In the rows, 128 means zero.
Each run below is a few steps of one of 6 hidden systems, one row a step.
seq 1, Mena (10 x 18):
[[129 108 110 118  73  67 138 150 139 102 129 115  77  89 160 149 161 134]
 [121 138  73  75  89 132 110 104 146 164  78 126 156 112 115 138  96  94]
 [149 196  89 115 177 124 148 101 126  95 167 128 153 113 172 108 126 106]
 [163 109 141  65 160 101 164 144  85 150 130 157 162 171 122 140 133 168]
 [131 111 169 153 181 160 115  95 145 191 143 154 143 114  97  85 134 129]
 [ 93  84 151 180 140  93 122 148 113 114 141 141  88 128 181 119 191 133]
 [103  97 125 131  56 125  82 110 115 153  61 129 105 150 122 114 122 146]
 [ 96 185 105 147 104 148  94 117 117  80 151  99 130 111 130  74 122  83]
 [129 147 108 101 104 125 162 182  83  86 136 134 152 191 139 154  98 127]
 [154 159 164 131 167 158 145 121 159 145 116 119 158 150  59 119  68 149]]
seq 2, Modol:
[[117 125 106  95  78  93 135 144 134 149  70 152 139 159 117 147  70 164]
 [121 170 120 137 200 106 130  72 146 131 140  99 150 104 119  95  80 122]
 [154 100 123 138 157 146 167 151 105 141 160 117 142 160 152 159 162  64]
 [150 132 140 105 120 189 100 136 139 148  86 187 138 139 125 127 159 174]
 [ 62 142 137 131 142  87 101 136 100  84 159 141 118  96 147  76 142 157]
 [118  91 137 177  69 102 144 127 132 175 150 126 108 140 116 119 104  86]
 [135 143 112 111 131 162  98 106 185 138  53  92 136 106  97 134 147  96]
 [130 139 119  86 139 118 125 127  49  79 127  86 140 174 144 142 133 136]
 [189 156 166 143 115 145 166 133 128 143 183 161 132 145  91  96  99 153]
 [ 81 121 140 145 168 144 133 187 193 107 130 139 133  82 114 149 142 117]]
seq 3, rone, 10 rows:
[[114  94 160 146 197 157 116 118 159 139  82 120 124 118 126 181 126 167]
 [147 122 131 157 118 102 113  76  93 108 157 106  74 104 180 140 127 171]
 [140 104 122 116  67 100 121 136 151 161 135 163 101  87 134  87 186 105]
 [ 84 155  74 123 112 178  97 137 163 132  74 154 161 123 140 139 108  92]
 [132 154  90  99 129  80 168 142  89 101 121 120 155 179 157 152  78 133]
 [180 110 156  83 168 107 150 102 110 184 135 119 154 150  84  99 143 118]
 [133 139 154 163 185 211 109 126 123 114 143 143 134 134 139 119 174 125]
 [ 82 104 156 165 114  94 119 156 104 102 131 158  94 138 156 125 128 195]
 [ 92 114 136 143  95  80  92  86 133 156 120  96 111  99 103  70 116 107]
 [132 150 104 150  85 168 137 162 146 103 128  97 127 141 125 136 141  44]]
seq 4, das:
[[151 177 147  99 122 151 105 104 145 111 144 103 134  82  72  74 133 127]
 [126 114 116 150  65 129 164 176 139 115 167 124 107 124 125 176  92  95]
 [134 145 136 133 175 108 142 125 200 143  58 127 142 136 112 149  88 166]
 [120 156 109 125 181 120 128 105 113  86 156  68 139 105 146 118 151  75]
 [195  74 147 126 100 121 152 124 110 148 127 113  86 144 145 186 161 148]
 [153 175 117  98 151 144 136 147 185 127 111 187 153 101 132  89 171 144]
 [ 79 107  84 130 133 101 132 128  95 125 179 151 127  93 194 157 107 111]
 [153 102 144 146 134  87 127  75 119 189  76 131 122 174 139 102 130 151]
 [109 146 113  94 130 175 101 144  95 113 122 133 166 143 122  85 185  75]
 [125  97 145 113  94 151 123 138  68 129 169 155 119 135 129 174  88 185]]
seq 5, nutem, 10 rows:
[[148  92 110 116  67  97 145 120 138 165 169 115 105  79 123 151 118  89]
 [134 180  91 146 135 167 142 132 196 149  89 166 164 136 130 116 106  95]
 [ 87 122 114 122 166 117 106 123 103  89  74 111 127 149 168 170 120 169]
 [182  90 155 105 132 124 122  61  88 170 159  99 105 105 111 137 123 153]
 [159 153 116  82 151 144 159 158 133 142 160 167 173 129 115  95 166  83]
 [ 67 110 127 152 100 122 121 181 112 115 116 189 127 157 162 137 125 160]
 [119 125 152 180 140  75 111  67 131 144 135  96  92 110 136  83 113 143]
 [143 120 112 103 117 140 120 124 133 137 107  74 138 127 113 113 183  45]
 [140 160 128 112  79 190 109 162 122 101  93 162 143 167 107 132 110 163]
 [ 99 152 141 120 154  86 135 122  97  90 174 106 131 113 120 122  65 167]]
seq 6, nutem:
[[130 144 140 139 193 156 143 133 144 100 106  79 146 151 110 184  81 138]
 [161  80 170  99 173 143 140 134 132 133 142 105 112  99 106 196 140 168]
 [183 132 132 109 137 130 169 145 164 141 178 176 118  79 140 144 156 149]
 [113 126  82 123 114  76 157 157 170 143 116 186 128 108 182 143 130 125]
 [106 120  93 148 124 104 101  69 149 170  78 144 116 108 182 129 112 133]
 [159 144  97  94 154 128 106  60 101 146  83 103 147 145 157 111 155 112]
 [144 118 127  60 116 152 108 121  55 143 117 146 163 168 115 118 144 142]
 [106 135 157 125 137 131 126 136  65 134 193 170 152 147 113  76 111 148]
 [ 79  98 158 181 143  95 139 157 104 132 170 123 126 153 125  83 148  84]
 [108 107 165 187 100 136 106 149 160 126  93 111  93 138  98  85 177 105]]
seq 7, Modol, 10 rows:
[[136 116 143 175 171 151 155 122 142 134 146 135 121 133 140 195  70 166]
 [165 112 134 146 167 108 141 110 168 134 123 142  92  89 178 142 186 151]
 [121  74 101  72 104 112 114 116  93 158 143 163 119  83 164 168 144 151]
 [124 173  68 125  80 121 119  96 141 140 135 170 133  98 169 106  89 122]
 [104 143  91 100 152  68 159 140 148 154 101 134 173 143 129  98 120  73]
 [117 120 121 132 176 177 117 101 103 172 108 132 179 175 120 131  96  94]
 [142 158 145 145 165 166 114 131 110 108 133 142 140 157 147  66 202 111]
 [ 90  81 175 122  97 136 108 184  89 134 150 160 126 144  96 102 168 142]
 [ 81 133 156 184  78 150  79 124 151 114 120 116  97 104 101  96 109 135]
 [123 113 138 136 104  73 132 134 137 100 100  45  94 133 102 124 152  94]]
seq 8, zir (10 x 18):
[[119 129  98  84 126  55 120  94 151 128  95 116 114  71 147 128 120 160]
 [141 151  69  99 126  86 165 107 132 149 157 121 153 112 151 134  94  70]
 [135 179 105 129 166 118 166 159 152 121  95 145 179 188 136 100 127  94]
 [114 103 151 102 204 131 128 119  99 165  97 151 178 172 110 125 118 156]
 [152  98 160 135 159 150 127 103  79 160 188 164 122 121 152 111 174 137]
 [100 107 134 134  74 141  91 156 104 118 125 163 107 124 147  85 209 114]
 [ 81 117 121 154  63 132  73  96 108 142  94 129 109 134 129 107  94 138]
 [148 155 143 151  92  96 138  99  89  96 162  74 100 150 114 106  83 138]
 [152 147 143 101 100 162 149 173 118  96 144  86 143 150  61 141 112  97]
 [125 147 150 148 148 200 129 157 168 111 122 146 139 125  95 170  85 156]]
seq 9, rone, 10 rows:
[[134 131 120 133 172 158 134 100 126 130  89  66 153 162 113 182  78 101]
 [211 140 159 115 128 119 167 130  93 102 167 116 104 153 134 140 149 170]
 [118  95 165 101 142 151  92 125 140 159 138 166 127  71  98 102 174 163]
 [ 60 142 104 188 139 147 103 121 145 107 152 146 118  89 178 132 102 108]
 [125 111 112 146  84  41 165 144 150 136  97 112 102 148 148 134 118 121]
 [169 129 114  86 110 158 107  89 131 162  72  87 143 137  94 129 135  91]
 [158 171 105  96 129 189 141 156  94  85 171 160 155 143 148 149 132 131]
 [104 110 155  98 168  86 149 154 130 152 140 185 153 120 110 113 109 185]
 [ 94 115 141 177 201 117 110  72 136 150 131  92 126 110 138 107 129  98]
 [161 107 143 187  84 125 140 144 123 113 125 116  78 168 164 143 172 113]]
seq 10, Mena:
[[160  94 154 120 160  95 182 156 143 126 136  92 121 139 106 198 100 146]
 [162  96 149 122 155 159 122 110 187 167  95  98 114  86  95 165 154 117]
 [135 114 102 120 121 137 117 121 153 121 146 146  91  52 182 163 177 131]
 [144 121  85  73  67  81 129 106 134 166 118 164 121  93 149 127 116 144]
 [114 161  86  95 157  90 130  94 134 154 133 134 168 105 139  74 122  78]
 [141 135 110 106 187 105 151 116  75 130 126 143 162 183 178 124 149 125]
 [161 125 177 121 158 145 112 100  96 160 117 155 141 163 105  78 149 180]
 [ 77  94 175 173 137 147 101 147 100 132 174 153 117 120 120  78 168 124]
 [ 89  96 139 195  71 110 119 156 120 134 102 142  99 172 150 122 118 128]
 [ 90 159 131 154  96 124  88 121 143  86  77  76 115 141  97  96 107 120]]
seq 11, zir:
[[ 99 115 151 171 178 134 135 160 143 111  77 145 128 179 149 145 139 164]
 [155  66 165  99 157 108 115  79 108 181 127 107 109 101 107 135 159 160]
 [130 152  93 120 109 159 108 113 115 108 180 139 115  71 171 108 179  86]
 [ 99 144  89 122  59 109 122 165 141 110  66 163 131 160 151 125 117 137]
 [122 132 145 144 142  84 138  83 132 170 123 110 140 142  88  97  48 139]
 [148 138 144 134 173 135 162 140  85  95 188  82 140 153 125 132 141  87]
 [155 122 139 103 117 197 119 169 143 131  84 155 146 157 106 153 171 133]
 [ 91 122 152 138 146 136  92 108 146 142 134 176 118  75 129 118 106 199]
 [117  80 125 149  97  69 146 135 104 128 181 111  83 101 164 144 146 110]
 [143 149 104 138  88 141 119 123 168 135  75  90 126 137 117 103 155  60]]
seq 12, das, 10 rows:
[[106 103 159 116  90 104 132 163  93 119 213 137 113 100  95 101 128 130]
 [109 107 157 192 112 149 127 137 189 177 113 158 121 124 100 125  94 132]
 [ 72 172 108 163 144 147  91 123 147  70  86  96 132 132 141 115 113 111]
 [148 108 132  93 100 103 117  94  89 107 123  48  98 120 108 165 113 143]
 [210 154 139 101 105 143 168 140 170 147 134 127 136 131  75 120 131 112]
 [106 143 102 131 160 134 170 194 163  97 147 156 149 122 151 178 115 110]
 [122 108 141 149 205  77 135  81 132 136 119 109 110 112 162 144 116 173]
 [160 124 131 137 136 116 117  97 124 139 126  98 108 119 149  81 215  80]
 [148 104 102  97  71 178 115 148 115 138 116 173 119 124 160 174 164 135]
 [123 174 105  92 130 102 134 116 129 133 130 194 156 115 147  98  87 182]]

Which system made each run below?
seq 13, 2 rows:
[[149 105 148  89  57 109 129 147 119 158 153 178 113 107 102 109 129 173]
 [ 65 157  99 140 118 121 109 129 175 107 133 122 131  66 120 125  72 110]]

Modol
seq 14:
[[160 114 146  87 193 126 127  91 107 122 151  75 125  91 113 163 134 149]
 [177 139 111 131  95 165 157 147 104 101 188 151 112 124 173 174 128 133]]

Modol
seq 15:
[[186  85 143 157 118 143 138  95 146 186 125 106 100 128 128 143 161  92]
 [141 172 100 119 122 172 123 163 157  91  84 172 140 139 162 134 172 138]]

das
seq 16 (2 x 18):
[[142  80 138 140 112 129 127 140 119 156  76  97 123 183 121 129 187  79]
 [128 166 155 109 100 160  85 134 140 103  99 153 126 116  92  76 144 181]]

nutem
seq 17:
[[105 103 134 149 125 152 111 144  96 131 143 133 129 149 145  85 205  63]
 [111 123 129 141  87 166  70 104  97 128  66 138 116 167 145 113 142 152]]

zir
seq 18 (2 x 18):
[[143 179 122 142 161  88 145 110 171 112  62  86 137 155 122 103 111 123]
 [119 117 135  76 174 163 102 124  73  92 135  86 142 122 118 168 145 139]]

Mena
seq 19, 2 rows:
[[111 111 115 135 189  98 149 129  99 142 124 173 146 161 196 134 145 141]
 [144 106 172 133 138 106  98  74  97 169  99 127 119 153 109  80 140 177]]

Mena
seq 20 (2 x 18):
[[119 106 138 134 130 121 119  71 126 172 156  91 118  86  95 135  58 129]
 [155 164 136 182 102 141 150 144 151 113  98  98 122 189 112 100 134  85]]

das
seq 21:
[[127 136  86  76 179 145 152 133 123 140 107 120 188 153 130 165 119  78]
 [165 152 132 126 182 148 152 121 144 152 116 192 158 155 156 111 137 167]]

zir
seq 22 (2 x 18):
[[122 125 138  79  96 175  88 115 117 155 143 132 147  91  65 108 107 130]
 [122 161 131 172  81 146 156 161 126 113 166 146 132 160 113 123  56 120]]

das
seq 23, 2 rows:
[[125  78 132 140 112 106 124 105  63 156 101 103 125 198 150 145 125 120]
 [175 172 152 129  96 151 118 110 105 128 134 134 133 162  99  48 152 129]]

rone
seq 24 (2 x 18):
[[167 159 100 107 100  74 141 103 174 115  89  80 106  99 127 137 111 130]
 [171 105  94  60 116 153 137 121 112 149 136 117 141 104 132 181 155  90]]

rone
seq 25:
[[132 108 110  98 104  76 123 101 145 167 149 163 107  53 154 113 150 144]
 [129 134  76 147 104 135 130 101 143 188 110 171 148 139 170 112 117  81]]

das
seq 26 (2 x 18):
[[106 158  79 115 120  63 142 107 155 137 138 125 141  86 146  97 104  84]
 [124 159  85 127 154 101 167 136 125 123  97 117 172 190 153 133  98  76]]

zir
